Each row is where one point has got to under a steady rotation. How many steps took it there?
The counts run from 0 to 530.
[-58   6  41   1  -8   4  -2  -6  19  15   4 -11  18  13 -34   5 -14   4
  24 -38  18   3  -4  32  -3  16   0   8 -43  -9  17 -24  18  -5 -11  -3
  15   9  -2   0   8  -5 -37  18] | 38
[-16 -17 -14  40  17 -25 -16   1   6  25  14  10 -20 -29 -10  -1   7  12
  -2 -28  41 -22   3  13  -6  11  25  -6 -35  59  19  26  -9  -5 -17 -10
  17   2  -5 -45  19   5 -16   2] | 415
[-25 -14  41  37 -18   0  20  -2  22  38   6 -20 -13 -13 -28  16 -15  26
  -2 -35  29 -12 -21   5  23  24  -6 -21 -20  19 -12   9  18 -15 -14  -6
  27 -13 -15  -4   1 -19 -20  27] | 251
[-25 -29  27  14  12 -11 -29 -30   0  43  16  15  17 -12 -12  -3   2  -5
  -9 -18  16 -10  18  42 -20  33  23 -22 -26  19  21   5  18   4 -21   8
  36   4   4 -21  -8   4 -34  32] | 418
[-21 -35  16  32  -9  -9 -23 -12 -20  -5  -3 -22 -40 -23   1   1  36 -24
  27 -31  59   0   8  20  20  16   8   8 -16  19   6  17   0  -7   2 -20
  18  51 -21 -13 -12 -12 -17   5] | 59
[-56   4  32  15   1   1 -51  -2  19  26 -11   2  15  25 -21 -24 -15   8
  18 -44  21  -6   6  29   9  -1  -2  22 -19  13  23   8  -3 -11 -21 -28
  34   4   2 -18  24  -4 -35  13] | 304
[-24 -58  21   6 -27 -14 -11  17 -18  17  -1   4 -39 -19 -11  -6  18   2
  19 -35  36 -40   5  36   0  21   3  -7 -27   0 -17 -14  25  11  -1  11
   5  -4 -24  -5  15  13 -40  13] | 218
[-52 -22 -13  30 -16   3 -40  -4  -9  13   5   3  -5   1 -30  29  -8   2
  19 -42   1 -11  20  31   6 -22  17 -24 -36  -1   0  23  23   6 -13 -14
  27  -3   1 -11   4  -7 -40  30] | 363
[-47 -31  27  42  -3  -6  -4 -22   7   6  20  -5 -13 -27 -13   7  26 -28
   6 -28  33  -5   5  -1  12  21  -4 -51  -8  35 -11  21  37   4 -12  15
  21  14 -11 -16  -9  10 -16  -2] | 154
[-38 -31  30  31   0   8 -23 -14 -13   8  27  -3 -23  -1 -29 -21  -2 -40
 -22 -49  17   1   2  13  -1   3  22  -7 -17  31  31  38  19   4   4 -22
  16   9   4 -32   5   3   1  -7] | 205
[-22 -42  20  23  -9 -15 -33  13 -19  -3  19   9 -24  -3 -22 -19  14  28
  -1 -27  16  -8  22  16 -10   5   6  -1 -16  26  10  38  17  17   6 -13
  39  -8 -26 -13 -14 -12 -60  19] | 510
[-32 -12  10 -10  30  -8 -13  15   2  49  -8 -14  -8  -9   3   0  -9  10
  21 -45  38 -28 -12  41 -18  -1  -4  28   0   0   3 -10  26 -50 -19  -6
  22  18   0 -25  19 -21 -31  13] | 53
[-26 -33  11   0   7  14  -9 -10 -12  13   0 -12 -29  -7 -30 -10 -30   3
   0 -48  43   3  13  11 -25 -27  23  13 -41  15  42  21  -4 -21   3 -23
  30  21   6 -19 -10 -36 -11  24] | 68
[-43  -4  12  32 -18   7 -17 -11  -5  49 -10  16 -10 -22 -27  33 -17   4
   1 -26  18 -28   2  29   2  28  29 -13  14   4 -17  27  23  12 -11 -10
  22  12 -25   3  33  -4 -21  10] | 298
[-32  -3   8  43   0 -19 -17  18   8  15 -13   1  -6 -31 -15  26  -2   8
  57 -18  31 -30  16   7  -4  25   7  -3  -4  13 -22  -9  26 -19 -19   0
  23  15 -13 -17  21  -8 -34  10] | 493
[-34 -57   6  16  -5   7 -49  -7 -28  23 -15  17 -11   1 -13  -4 -21  14
  39 -32  21 -28  20  13 -11  -1  13  -9 -12  10  -8  11  10  -1   2  -1
   1   7   6  -9   4   7 -48  22] | 403
[-37 -10  14  29 -10   7 -18   1  12   0   7   1 -54  -4 -27   2  17  -6
   2 -46  25 -21   2  25   4  34  28   9 -46  33  14  15  20  32  14 -25
  -9   0 -17 -12  -6  -1 -15  -6] | 471
[-40  -5  44  27  29  -4 -39 -36   5  33  -3 -12  14  -2   4  -1  15  24
  22 -30  10   9 -12  23 -11  16 -25 -21 -17   3  13  34 -10  -1 -21   0
  32  21   6 -13  25 -16 -33  13] | 183
[-34 -16  14  43   5  17  13  -6 -13   7   5  -8 -24 -26 -35  16   4  -6
  16 -34  52  -3   0 -17  -5   9   5 -10 -24  21   1  33  11 -22   6 -12
  28   9   3 -31   5 -27  -1  18] | 66
[-22 -20  29  24  -9 -12  13   0 -15  46  -5 -27   0 -15 -26  37   3  40
  15 -32  28 -10 -15   9 -25  37   1  -6   2 -15  -6  -7  31   2 -27   7
  19  19 -17  -8  14  -8 -38  12] | 387
[-56  16  22  39 -12 -21 -22  18  -1  -4  16   7  -1  -1 -39  18   9  16
  40 -37   9   1  11  19   1  12   9   8 -33  16 -11  12  32  24 -25 -16
   9   3 -14 -15  14   5 -44 -15] | 40
[-20 -41  49  -7   5 -11 -25  -8 -18  13  14 -12  -2   7   0 -33   0  -4
   7 -39  38  -4   7  29 -30  11  13  20 -30   9  19 -19  16   0 -14 -14
  23  -4  -8 -28   1  23 -40  26] | 215
[-43 -21  39   2 -23 -20  -6  29   0   6 -14   3 -16 -36 -28  10   5  22
  23 -16  38 -35  -6  23  -1  38  -1   2 -13  16 -22  -5  -5   5  16   2
  36  -6 -30  -3  29 -22 -21  10] | 170
[-10 -43  36  29 -31  -7 -39   5  -9  14  21  -1 -50   2  -9  -3  -5  25
  19 -35  -7 -20   5  11   9  10  10 -18 -34  30   7   8  20   6   2 -25
   7  25  10   5   9 -16 -27   5] | 138
[-43 -26  22  19 -11 -18 -35  33   6  37   4  -4 -10   3 -17  -7 -21  48
  12 -23  14 -49  -5  16   6   5   0   7 -29  27 -25  -6   9  -6 -23 -15
  24  -5 -15 -12  17  -3 -40  20] | 307
[ -8 -22  44  26  -3  -8 -15  -6   5  27   5 -24 -19  -2  -8  11   1  39
  32 -31  16  11  -3  16   4  28  -9 -23 -40   5 -18  14  10 -10   0 -17
  22   5   8   3   2 -23 -61  41] | 185
[-34 -35  29  38  -9  -4 -44 -14 -13  32   9   7  -6  -2 -11  30  16  33
  12 -20  -8 -26   7   2 -10  29  -8 -40 -24  14  16  16  31  18 -27   9
  32  30  -1  -3  14   3  -9   5] | 525
[-27 -29  12  10 -14  -8 -39   1 -10  40   1   7  -9  23 -24  -9  -4  15
  -7 -51  15  -5  15  26 -12  -6  20  20 -16   5  23   5  35 -16 -23 -25
  28  10 -24 -26  12  -3 -37  32] | 256
[-13 -24  37  21   8 -10  14 -14   9  58  -6  -8 -18  -5   2   0   2   5
  27 -37  27 -15 -20  39  -2  29  15   3 -28  21   8 -37   8 -15 -36   0
  21   9  10 -21  52   6  -5  14] | 93
[-33 -28  -8  27  14  -8 -26  -5 -23  29  -1   1   9 -26 -17   8  -3 -32
  16 -51  34  -5   1  39  -8   4  25  19   6   1 -16  27   0   2  -4 -21
   7  16 -14 -21  19   8 -33   5] | 110
[-36 -55   2  13  17  -6 -36 -12 -20  37 -24  -4  12   6 -17 -11 -15  18
  26 -40  36 -23  -6  16 -24   6   0   6  -2  16   8   2 -12 -11  -6  -5
   2  20  19 -24  17  -6 -37  13] | 13
[-20 -29  23   9   9  -8 -27 -27   2  18  15   6   1  -1 -18 -18  10   0
   0 -19  27  14  21  21 -20  22  23   0 -47  35  46   6   2  -1 -14 -12
  39   1  14 -35  -8   0 -18  32] | 28
[-20 -41  15  10  13 -16 -23  -7  -6  21 -37 -18 -11   6 -10 -16 -12  13
  37 -44  57 -17  -7   7  -9  16   5  23 -20  19   5 -17 -21 -16   8 -18
  -4  35   4 -17  17   1 -27  10] | 12
[-51 -16  43  20  -1  -3 -39 -31  11  24  12   7   6  19  -5  -6  14   8
  15 -49   8   1   5  19  -7  12 -14 -18 -23 -11  27   5  22  14 -29   2
  15  10 -11  -4  -1  13 -44   2] | 87
[-23  -9  -3  30   9   9 -32   1 -16  33 -17  -2  -1 -11 -34  15  -4  15
  13 -39  40  -3  22  15 -23   9  32   8 -21 -13  29  21   5  -1   6 -25
   7  41 -25  -4  21  -2 -33  23] | 70
[-23 -29  -2  19  -9  -7   3  -1  14  26   7   6 -53   5 -22   4   6  30
  -2 -42  38 -47 -25  28 -13  29  14   0 -39  25  -1  -7  15  21  -3   3
  -4  -9  -9 -14  -3 -12 -14  -6] | 82
[-33 -15  23  13   7  11 -56 -38  -2  13  -1  19 -13  10  13 -36  11 -12
  16 -38  33 -12  22  23  -9  12  -1   3 -24  11  37  19  12  -6 -26 -12
  31   7  -4 -14   0  12 -22  16] | 352
[-22 -20  23  22  57 -17  -6 -25  -4  28  -1  -3   2 -42 -12   0   4  -4
  25 -35  38  -1 -14  20 -26  33   5  -1  -9  29   5   8  -1  -6  -1   1
   8  12  19 -48  43   2 -24   6] | 279
[-41 -17  24  17 -18 -15 -22  -7  16 -19   6  17 -23  -2 -32 -12  31 -14
   8 -33  11  -1  -4  36  28  22  17  -4 -17  50  10  18  15   6   5  -3
  27  -7  -3 -27  13 -33 -21  10] | 422
[-46 -38  62  15  -4 -10 -16 -21  -9  -7  24   7 -29 -10 -17 -15   4   3
   8 -46  27  -8 -18 -12  -8  15 -13 -21  -3  28   8  26  15  13 -10  -3
  21   4 -13  -9  -9 -11 -23 -21] | 341
[-40  10  66  30  11  -1  17   9   8  11  23 -31 -42 -34 -18   5  -6  10
  17 -33  28 -17 -17  10  12  27 -12  -3 -28   9 -37  12  21 -13 -10 -15
  24   7   1 -17  24 -16 -10  -7] | 438
[-19 -27  -3  25  -2 -29 -19  14  19  25  10  11 -24  -8 -16  -7  -2  22
  11 -34  30 -20   1  17 -17 -20  17 -19 -42  57   8   4  -3 -12  -3  -3
  21  -8  -3 -33   4 -15 -29   1] | 414
[-30 -18  -2  33 -28  -8 -14  24  16  29   9  -6 -36 -23 -19  23  -7  -1
   5 -37  27 -39  17  37  22  -7  28 -16 -53  18  -2   6  -1   1   5 -12
  14  27 -15   6  13  -9 -10  -8] | 365
[-42  11  43  49   3 -13  -6 -15  13 -10  24 -10 -24  -7 -19  10  23  14
  26 -37  28  -3   0  -9   4  28 -17 -28 -44  20   3  -5  20  13 -35 -10
  13  -1  -2 -15  15   7 -39 -14] | 478
[-30 -38  28  19  -7 -16 -19  11 -18   9  19 -10 -34 -17   3  -8  17   6
  23 -22  30 -29  24   9 -16  -3  -8 -16 -30   9  -3   7  33 -34 -18   7
  40  19  -4 -12 -40 -10 -30  20] | 57
